In the data rows, the value 128 means zero.
Here are some numbered points:
[101 144 144 124 141 129 106 144 131 119 139 127 129 134 131 119 111 132
 119 131 129 114 127 112 116 133 128 106 118 122 133 128] 0
[148 107 101 140  90 164  86 144 164 137 151 108 145 113 142 122 174 180
 172 127 126 182  79 144 143  90 104 139 107 125 134 152] 1
[102 116 114 141 108 131 130 135 130 123 124 107 136 139 138 131 128 133
 136 120 107 146 118 146 117 118 129 138 112 115 124 139] 2
[121 113 115 141 106 127 125 125 138 121 128 118 131 131 136 128 138 135
 141 110 112 148 109 140 125 111 126 139 117 113 124 143] 3
[127 118  87 127 112 126 138 142 112 148 127  93 109 121 169 103 168 160
 139 129 132 128 118  89 153 113  88 145 115  87 115 162] 4
[ 78 148 159 105 123 157 122 161 134 168 150 148 132 141 150 114 115 170
  75 154 140 116 147  98 130 140 109  83 118 109 123 117] 5
[ 99 146 147 123 143 128 104 147 134 113 141 123 126 134 134 121 111 127
 114 130 128 113 130 112 111 135 135 103 114 125 137 125] 6
[100 146 148 124 142 129 103 145 135 113 142 122 127 133 134 121 110 128
 115 129 127 114 128 114 112 133 134 103 116 125 138 128] 7
[130  76 127 140  91 124 148 123 128 161 120 138 136 125 135 150 154 128
 112 131 117 134 147 151 132 119 121 128 121 125 114 115] 8
[118 112 117 140 110 125 124 124 137 120 127 117 132 132 131 128 142 135
 141 110 113 145 111 137 122 109 125 135 119 118 124 138] 9
[162 119 128 128 120 101 151  95 123 124 102 120 125 121 120 151 122 112
 149 102 138 137 132 159 147 144 147 148 131 157 117 111] 10
[105 115 112 138 108 130 120 136 138 126 133 119 127 139 139 124 139 150
 142 118 112 150 109 127 123 104 119 134 109 104 124 141] 11
[ 99 146 147 125 142 130 105 147 135 112 144 122 128 133 136 120 111 129
 113 128 128 115 129 115 109 134 136 101 114 124 137 128] 12
[155 111 121 125 123 123 138 101 115 131 102 121 132 130 116 144 133  95
 152 109 130 124 149 135 111 141 120 143 139 133 127 113] 13
[222  80 113 125 124 101 185  41  94 102  81  99 137  83 101 139 142  53
 122  87 128  79 153 151 149 168 136 183 184 174 119 122] 14
[ 90 146 138 122 148 132 112 152 125 119 136 128 134 137 131 130 101 131
 117 140 122 118 128 126 110 130 129 108 113 115 132 127] 15
[123 113 119 143 105 127 124 120 139 116 128 114 139 128 129 126 144 132
 138 104 108 147 110 146 120 108 130 136 122 119 127 140] 16
[107 165 146 122 146 145 110 154 105 112 151  96 126 102 161  83 124 133
  93 126 138  87 134  94 128 152 123 103 111 102 148 159] 17
[134 157 103 143 106 136 176 117 133 154 133 132 141 126 133 114 170 143
 150 128 101 216  98 160 140  85 135 167 124  70 134 153] 18
[ 95 154 153 126 158 131 110 156 135 125 136 130 114 137 148 122 114 124
 120 134 121 119 135 116 107 139 142 100 106 134 139 127] 19
[161 102 126 134 131 116 146  89 128 114 101 128 134 122 106 146 133  90
 137 102 113 117 136 156 121 135 142 153 159 155 121 117] 20
[100 106 129 151  64 138 143 136 144 155 147 122 157 123 155 129 175 165
 100 110 102 157 112 159 129  93 126 118 109  97 121 140] 21
[ 54 214 162 147 150 125  89 196 124  96 173 139 130 134 148 108  96 151
 101 152 134  88 149  89 105 112 140  84  91 126 157 134] 22
[199  77 158 157  88 125 187  45 128 102  95 134 187  82  91 147 157  62
  74  71  90 105 151 212 115 152 174 143 189 183 135 100] 23
Which three points above are nearest to each new point? Their numbers follow each, nearest first.
[ 99 124 121 146 107 131 116 149 137 136 135 114 129 150 147 116 142 156
 139 131 124 160 101 120 123 105 104 125  98 101 126 138] 11 2 3
[125 128 101  84 163 136  79 179 117 174 144 154  84 157 130 145  85 175
 156 193 181 116 134  63 162 138  67 112 110 146 115 116] 5 0 15
[ 96 169 103 147 106 153 157 166 134 172 138 141 116 148 159 109 167 183
 157 150 118 235  95 127 145  71 108 145  96  49 132 169] 18 11 1
[ 90 202 133  73 204 123 153 170  86 198 110 195  67 172 121 127  62 123
 139 219 183 130 167  51 163 153  87 119 138 104 129 109] 5 19 15
[134 109 122 148 107 124 127 109 138 110 124 117 146 116 122 126 146 121
 135  96 104 139 113 153 117 115 139 138 130 129 130 137] 16 9 3
[ 83 110 125 156  71 154 136 156 146 162 150 121 148 132 175 116 180 193
 104 121 101 167 106 140 133  81 114 103  97  81 125 143] 21 11 3
[136 134 121  81 169 132  78 175 113 158 150 154  91 147 122 140  73 157
 145 189 184  97 137  76 153 155  81 107 120 158 121 115] 0 15 6
[ 94 120 104 127 115 127 116 139 137 139 148 122 123 143 150 120 137 156
 147 126 108 143 104 116 129  97 114 135 103  94 117 138] 11 3 9
[137 153 115 155 100 146 173 125 136 145 126 133 140 123 134 116 171 144
 147 121 108 222 102 165 139  87 136 160 128  80 138 165] 18 3 16
[ 66 159 181 132 115 157 104 177 142 136 171 133 152 124 168 104 135 167
  53 140 120 115 129 121 107 129 137  61 102 100 146 130] 5 12 7
[141 151 109 148 106 143 175 122 135 150 121 139 131 125 132 122 166 139
 151 126 114 221 106 157 144  91 130 165 130  83 135 161] 18 3 16
[168  98 129 137 121 113 147  79 128 101 104 122 146 114  97 141 129  81
 132  93 110 118 134 163 122 138 150 149 160 161 129 117] 20 10 13
[ 56 163 186 133 120 145  96 184 149 138 173 127 135 142 194 107 128 166
  54 143 114 128 136 110  91 127 136  56  85  99 151 114] 5 22 19
[ 67 253 199 130 176 170 115 198 137 107 169 140 133 128 166  84 104 146
  69 161 131 160 138 114  94 139 167  60  98  84 186 146] 22 19 17
[190  98 124 151  92 132 160  72 113  86 113  82 162  66 132 107 173  99
 109  67 102 116 118 172 135 131 144 163 157 133 133 159] 20 14 16
[149 102 104 134 108 123 143 121 101 128 124  91 118 105 156 105 161 136
 134 104 132 124 118 116 152 119 101 157 122  99 118 167] 4 3 9
[173  87  93 117 122 104 160  86  99 139 103 100 110 112 130 128 148 103
 138 119 141 100 140 109 160 146 102 169 146 136 106 135] 13 10 20
[167 141 123 159 102 148 189  93 148 122 110 144 158 103 113 117 168 116
 128 107 109 203 106 196 128 109 148 171 152 108 148 146] 18 16 3
[168  98 126 136 125 114 150  79 127 108 103 121 141 119 100 142 130  88
 135  95 115 115 135 159 124 138 145 146 159 160 126 114] 20 10 13
[245  80 134 142 124 118 164  30 132  54  71 110 157  60  71 140 149  31
 129  56 100  76 146 209 116 161 234 156 210 211 129  97] 23 14 20
[104 134 119 117 144 121 114 147 120 143 125 137 105 153 127 132 106 137
 142 146 137 119 132  90 132 130 103 121 118 118 119 120] 0 15 6
[147 108 122 132 115 106 147  95 127 121 111 120 132 126 110 145 129  93
 146 107 120 122 131 156 126 129 136 152 138 141 119 129] 20 13 10
[ 85 173 101 147 109 157 152 175 135 177 141 141 113 152 164 104 165 195
 159 154 118 237  94 121 145  66 104 139  90  40 132 175] 18 11 4
[ 75 137 149 108 146 134 129 171 118 186 136 162 111 155 152 132 116 153
  91 175 141 102 154  85 132 145 105  85 110 117 118 106] 5 19 15
[163  96 123 133 122 109 147  83 127 108 104 123 139 121  99 145 128  87
 136 100 116 117 135 153 124 138 141 151 153 158 124 116] 20 10 13
